(in the rows, 128 means zero)
Where one turn sends some rows of the set: a few examples, then the rows asked
z_258: [144  87 111 158  87 128 141 112 123 114  83 108 137 127 163 136 112  88
 151 112  80 141 145 114]
z_884: [152 132 107 117 129 136 118 127  96 118 104 187 110 120 131 122 150 122
 130  95 137 136 135 127]
z_624: [129 147 107 136 104  98 137 138 108 139  90 135 155 134 137 142 118 129
 141 129 163 124 180 123]
z_689: [161 105 126 105 100 134 117 121 146 127  62 168 134  96 163 147 134 115
 100  95 130 136 160 113]
z_526: [137 142 118 133 122 101 120 170 108 146  94 147 149 151 146 149 152 105
 127 135 155 135 155 126]
z_886: [133 128 106 107  92  83 130 102 151 152  91 132  78 132 144 134 133 118
 109 121  87 120 126 103]
z_954: [128 126  79 146  98  64 112 114 117 108  81 117 141 137 129 148 142 135
 100 152 129 117 137 126]
z_400: [114 106 120 118  93  79 132 158 138 111  66 140 160 106 140 149 106 111
  93 134 124 133 137 145]
z_415: [146 136 125 170  74  92 140  93 156 127 124 132 133 133 144 152 153  84
  83 106 106 133 116 132]
z_911: [139 101 121 104  79 116 144  87 159 127  93 130 120 100 141 153  83 111
 108 114  98 130 142 137]
z_804: [137 137 136 103  91 124 132 132 126 134 108 123 159 143 131 155 126  97
 105 122 164 115 175 118]
z_649: [135  92 115 158 111 131 134 139 109 121  82 113 129 133 169 133 121  75
 146 110  87 154 128 129]
z_342: [148 137 117 140 118  92 114 118 127 155  98 122 111 140 123 159 138 117
  94 147  82 146 115 158]
z_476: [116 110 104 103 101  96 134 130 102  75 121 156 135 133 114 134 123 107
 114 131 141 113 118 149]
z_741: [152 127 131 128 124 135 124 140 115 128  74 178 141  95 136 141 120 122
 118  96 128 155 147 153]
z_940: [130 145 120 179  85  76 141 100 149 146  97 118 115 115 152 142 119 101
  93  91 121 143 128 138]
z_533: [135 114  90 118  99 107 125 127 122 114 102 154 140 141 171 140 142 105
 144 126 171 120 174 104]
z_358: [109 127  90 124 115 112 127 108 104  95 109 104 147 136 107 145 146 115
  90 140 149 123 128 135]
z_436: [172 131 106 134  98  95  99 108 130 139  60 159 119 118 151 140 140 144
 108 110 124 126 165 107]
z_658: [ 89 126 104 106 116  92 147 165 112 107  83 153 124 115 132 123 124 108
 117 117 141 133 117 128]
z_969: [176 123 122 113 108 139 100  95 104 107 116 160 128 134 121 146 151 122
 101 110 134 122 143 139]
z_423: [137  95  72 136 118 111 127 102 116 106 109 167 100 119 152 131 125 110
 150 131 104 154 119 151]
z_705: [110 122  87 140 123 133 160 106 136 138  77 134 123  89 133 139 105 117
 135 119 106 162 134 145]
z_564: [146 101 125 152 106 121 133 146  99 120 103 125 119 156 153 131 134  73
 148 116  75 143 117 131]
z_440: [147 125 133 149  88 119 139 111 106 132 107  88 124 155 124 137 119  97
 131 112  73 122 138 114]
z_340: [122 112 113 166  92 112 151  98 142 108 122 144 125 108 157 140 115  76
 108  83 135 157 114 156]
z_126: [139 127 103 174  97  80 126  99 127 118 134 141 100 141 155 134 154  89
 104 100 124 141 102 142]
z_112: [149 128 124 102  88  86 115 146 117 125 117 159 130 161 155 144 140 103
 128 126 155 108 158 115]
z_866: [137 112 113 152  84 116 140 100 108 130  86  86 119 138 151 131 110  99
 145 106  87 127 148 103]
z_701: [147  98  97 123 120 138 120 104 133 121 122 133 115 136 140 156 161  82
  96 138 102 149 105 149]
z_597: [127 145  99 181 105 107 158 111 126 114 125 155 132 121 137 140 151  83
 115 104 118 158 111 151]
z_319: [167 147 113 140 114 132 104 100 115 142  81 132 138 126 120 151 159 136
  87 115 127 132 155 122]
z_904: [148 106 118 126 105 124 117 145 125 118  99 142 177 136 158 164 137  93
 116 136 165 138 167 142]
z_416: [122 130 107 165  72  84 162 102 157 122 106 155 119 108 162 131 124  92
 120  87 113 138 126 118]
z_710: [143 109 134 136  99 125 130 126  99 124 119 101 108 161 141 131 129  78
 132 107  79 129 119 124]
z_947: [120  99  97 112  92  80 116 129 150 110  70 122 139 124 160 148 146 106
  85 135 134 115 134 103]

z_400 turns into z_947
z_597 turns into z_340
Now these:
z_969 turns into z_884
z_624 turns into z_804
z_886 turns into z_342
z_649 turns into z_258

